Each path is a new rotation, seen through one point. The rows after it are directions, each followed by how far the rotation turns it, in degrees each step (0 if it stays put).
Each turn is a multiple of 5 degrees from 10 to 175, or 0.
Each row of a path follows its step; steps can be skipped.
Path 1:
step 0: [ -8   8   9  -5   9  24  -3  15   5 -15  -4   3  10 -12  -8  14  -3   0
 -15  -8 -13 -17 -11   6   4   5 -17   2  10 -10  -5  -6  -4   4  -4  -7
  -2   0 -12  13  -7   5 -13   0   0   6   1 -17   4   5   5  21  14 -29
   1  12 -13  10  14  -6  13 -21   9 -13 -17  -8  -9  11  -8   1  -2  -6]
step 3: [ -5  -7   0  -7  22   8 -15  -2   3 -10  -4  12  -5  -7   5  14   7  -4
   7   6 -17  -6  -7  14 -12  18   6  -9 -13   9  -1 -19   8  -9   3   2
 -19  14   6 -14   7  -8  -5  14 -11  17  -7  -4  -8   2  -2  -9   9 -14
   7  -5   4  -6  -2 -13  -4 -18  -1  -1  -4  14 -30 -20  -4   8 -17   9]
step 5: [-13   2  -1   3   2   3   6  -6   0  11   9  17   1 -18   9  -5   2  18
  10   4  -8 -22   6 -16   9   5   3  -4   3   0 -27  -8   5   1 -22   6
   0   5  -9  -7  11   3 -23  -6 -13   8   8   0  12  -3   8   2  14  19
  12   5   6  -5   8 -22   9   9   5  13  13 -15  -3   4 -11 -12  -5  21]
step 6: [ -9 -10 -21  -2  14  20   4   7  -3   6  -6  -2   0 -16   4  -1   2  -1
  18 -12  -4   0  14  -9  -7  -4  -8   4  -9   1 -13 -19   5  16   1  -4
 -15  12 -15 -16 -19  -9  -3  -3  -7  -7  20  -5  -6   0 -19  -2   6  14
  -7  16 -10   5  -2 -23  13 -12 -13   0  -5   5   9   5  -2 -19 -16  10]
step 10: [-10  -6  15  -8   8   7   2   9   4 -11  -8  -4  -1  -1  26   9  21  14
   1  18  19  -1  -4  21   1  -9 -13   5 -18  -5  -1   4   2  12  -2 -13
  -5   7  -2   8  13  10  12  -6   8   6   0   1   0   5   6   3  13  -2
   8  16 -13  -5 -16 -12   0 -24  10  15  -6 -13   8  -3 -28  -2   0  -1]
step 12: [-10   1  20  -5  -1 -10   1  -5   9   6   3  10   1  11   8  12 -16   0
  -2   7 -19   7   0  14  -8  11 -19  -7  -8   3 -10 -15 -12   3  10   5
 -16  -8  18 -15   8  -4  -1   5  -6 -13  14   7  12  -3  -8  -7   7   8
  14  34  -1  -9  17  -7   4   6  16  -9   3  22   7 -10 -10  -5  -8  -3]
step 13: [  6 -15  26   7  19  12  -4   4   7   6   4  -7  13  -3  12  -7   1  12
  15  -1 -19 -11   1 -10  13  10   1 -13   5   8 -14  -8   6   5  -9   5
   4   9   6 -11  -8   5   0   5   3   1   0   4  24 -12  23 -10  17  -9
   7  24   2   1   1 -16   1   7  10 -12 -12   4 -11  -2 -25  -6   3   0]
step 14: [ -6  13   6  -5   7  -1  15  17  -2 -12   9   2 -24   0  -4  -4   2   2
  21 -17   4 -19  26  -7   7  10 -13  -1   2   3 -12 -15   6   2  -9 -15
  17  11  -3 -21 -14  10  13  -4  -8   6   3  14   1  -3  -5 -13  10  14
   0  14   4  14  -4 -11   6 -10  -5  -6 -17  13  -1  10 -11   0   8   4]
[-5 -3 -2 -2  6 -1  5  0  0  2  3  3 -2  1 -1  3  3 -3 -2  0 -2  1 -1 -1
  1  2  4 -1 -1 -4 -2  1 -3 -1 -2 -4 -1 -3  0 -3 -1 -1  6 -4  0  4 -5  3
 -4  1 -3 -3  3 -5 -1  0 -6 -2  0  2 -1 -3  1 -4  1 -2 -1  0  4  0  2 -1] | 95
[ 0  1  2 -1  4 -2 -5 -1 -2  6 -3  0  2  3 -2  0 -1  4  4  4 -5  1 -5 -3
 -3  1  0  1  2 -4 -2  2  3 -2 -2  2  2  2 -1  0  0  1 -1 -2 -2  3 -3  0
 -3  0  0  3 -1  6 -1  2  2  0 -3  3 -6  0  1 -1 -2 -1 -7  0  2 -3  1  1] | 175
[ 1 -3  4 -4 -5  2  0  2  0  3 -1  5  4 -4 -6  0  0  2  2 -5 -1  0  1 -3
  3 -3 -4  3 -3  1 -5  1 -2  0 -1  2 -1 -1 -2 -2 -4  1  4  0 -1  0 -1 -4
  0 -1  0 -3 -2 -4 -1  6  5  3  2  2 -1  2  2 -2  0 -1  2  0  3 -2 -3 -4] | 55
[-1  1  4 -1 -1  1 -1  2 -1  2 -3  5  2  0  2 -1 -1  1 -2  0  0  1  5  3
 -3  1 -2  6  4  1  2 -1 -3 -1  1 -5 -1  0  1  1 -4 -2 -2  0 -3 -1 -6  4
  5  4 -2  0  5  4 -2  0 -4  0 -2  2 -2 -5  1  5 -1  5  4  3  2 -1  0 -1] | 175
[ 1  0  3  1 -3  4  4 -1  3 -2 -3  3  3 -5 -3 -2  2  3  1  2 -1  1 -1 -3
 -1  3  6 -2  4  4  3  0 -1 -3 -6 -2  0 -2  1  4  1  0  0 -1 -1  2  4 -2
 -4 -1 -6 -1 -1  0 -1  0  2 -1 -1 -3  0 -4 -1  0  0  5 -2  1  3  2 -1  7] | 25
[-3 -2 -2  0 -6 -4  3  2  2  0 -5 -2  0  2  0  6 -2  0  2 -1  0  3  1  0
 -2 -2  1  0 -2  3  0  2  1  3  6 -1  3  6  4  1  0 -2  0 -1 -4 -1 -3 -5
 -1  0 -3 -5  2  0 -5  1 -1 -2 -1  2  4 -1 -2  1  2 -2 -5 -3  0  1 -2  3] | 85
Path 2:
step 0: [-10 -13  -9  23  -9 -15 -30  14  -5   2  11  -1  -6   6   0 -20  -9  16
  -6 -10   3   8   1  -1  -2 -13   5   6 -12  -4   0 -10  11 -11  -1 -19
 -13   2  15   3  -1 -11 -10  -5 -35  11   7  -3  -4   7  11   2   5 -13
  -9   6 -11  -3   4 -10  13   9  -5   3  -1  -7  -4  -6  -3  -1  -4  -2]
step 4: [ -1   4 -15   9 -12   7  14  15   9   6  17  -2  -1   6  -1  -4 -22  -1
  13  -8  -2  22 -19   6  -4  -2   3   9   5  -7  -9  -2   6  -6   0   8
 -23  14   9   0   2  -9 -13  19  -3   4 -10   5   9   6  17 -11  -4  -9
  14  14 -24   9  -8 -13  -2  -5 -11  14   0   3  17   3 -18   1   4  -5]
step 5: [ -4   1  -9  -5 -15   7  -2  -2   0   1  -7 -26  -3 -10 -14 -10   6  -7
 -14  13  16  -2   8 -24   2  -2  -3  -2 -11   8   3  10  19  11   4   7
   6   8  18   0  -3   5   6  -3  -6 -11   3   4 -24  -5   8 -11   7  -6
 -11 -10   5  -3  -1  -5 -13  -1  -8  38 -14   1   3  -4  -2   8  -7 -13]
step 6: [  5  -9 -10  -5  10 -15 -13 -18  30  -5  -1   6   2   1  -3  -4   1  -4
 -11   1   2   3  -1  16  -3  24  -1   0  -5 -13  21  -8  10  22  -7   9
  11 -11  -7  20  -1 -13   0  11  -3  11  15  -5   8   3  -3  10   4   8
 -12  -7  14 -10  -9  -3  -1   7  22   1   1  12 -11  -5  -7  15   0  -6]
step 7: [  7  -5  -4  -3  -5   2 -11   5  -6 -11 -14   4  -2  12   0  -5 -23   7
  -5 -27  -7   7   1  -4  -8   3  -8  14  -2  -8   3  -7  -6  -4  15 -17
 -27   7 -28   1  -7 -12  23  -5  -6  -8 -13  -6   5  -7  -1  10   3   2
 -10  -6   2   2   3   3   4 -13   4  -5   0  -5 -22 -10  22 -13   2  10]
step 8: [ 18  -5 -18   3   8  16   1  14  13  -1   6  -7   1   6   4 -13   3  21
  12   7  10 -10  -6  -4  18 -14   4   4   6   4   9 -17 -16 -12   0  -1
  -5   3  16  -8   0  -1   3 -17 -16  -6  -8   9  21  -3   3   9 -15 -11
  22   9  11  18  -3  -6   5  -9 -14  -4  -6   1   7 -15 -13  -3   1 -10]
step 9: [ -4  21 -10  -2 -16 -14  11   1  -5   2 -10   3   1  -6  10   1   6   1
 -11   2  16  -1   4  -3 -17  -2  -5 -12  -6   5  10   0 -14  13  -8   4
  10   3  25  -6  -1  -8   3  -2   8   8 -10  12 -11 -16  30 -30  -6  14
   6  -7   2   4 -22   2   1 -13  -3   1   9   5  11   9   5   1   9  -6]
step 10: [ -9 -12   3 -24   5 -12  -8  -8  -4 -25  -5  -5  10   6   3  11   7   1
 -11   7  -6 -10  -6  -3  21   9  12  -7  -2  -3  12   0   1   0 -11  -3
 -11   4  -6   3   2   3  -1  30 -11  23   4 -12 -14   6   4  -9  26  -9
   7  -7 -17 -13   0  -6  -7  -2   3  -1 -11  18   2   2   2  10   1  -6]
[ 1  0 -3 -2  1  5 -4 -1  1 -1 -2 -4 -1  0 -2 -3 -1 -4 -4  2 -2 -4  4 -3
  3 -2  3  1  4  7  2 -1  3 -3  4 -1  4 -5  2 -2 -1  2  1  4 -1  1 -7 -2
 -1  0  1  1  3 -2  1 -1 -1 -3  6  0 -2 -2 -1 -5  0  0 -2  1  1  0 -1  0] | 155
[-5 -5 -2  3  5 -2 -2 -2  2  0  1 -1 -4  2  3 -1 -2 -3  2  2  2 -4 -4  2
 -2  1  3  2  2  2  1 -7  0  0 -2  2  0  1 -4 -2  4  3 -3  0 -2  4  4 -4
  2  0  1  1 -2 -1  3  0 -4  3  1 -6 -2  2 -1  0  2  2  1 -3 -3  3  1  1] | 175
[-1 -2 -4 -3 -1  4  0  0 -3  1  5  0  1 -5  0 -2  2 -1  4  1  0  3 -3 -5
  2  4 -5  2  5  3  0 -2  1  1 -1  0 -4 -4  1 -1  3  5  4 -2  2  0  1  2
  0  1 -1  4  3 -3  0 -5  0  4 -4  1  4 -4 -1  3  0 -2  2  2 -1  1 -1  3] | 110
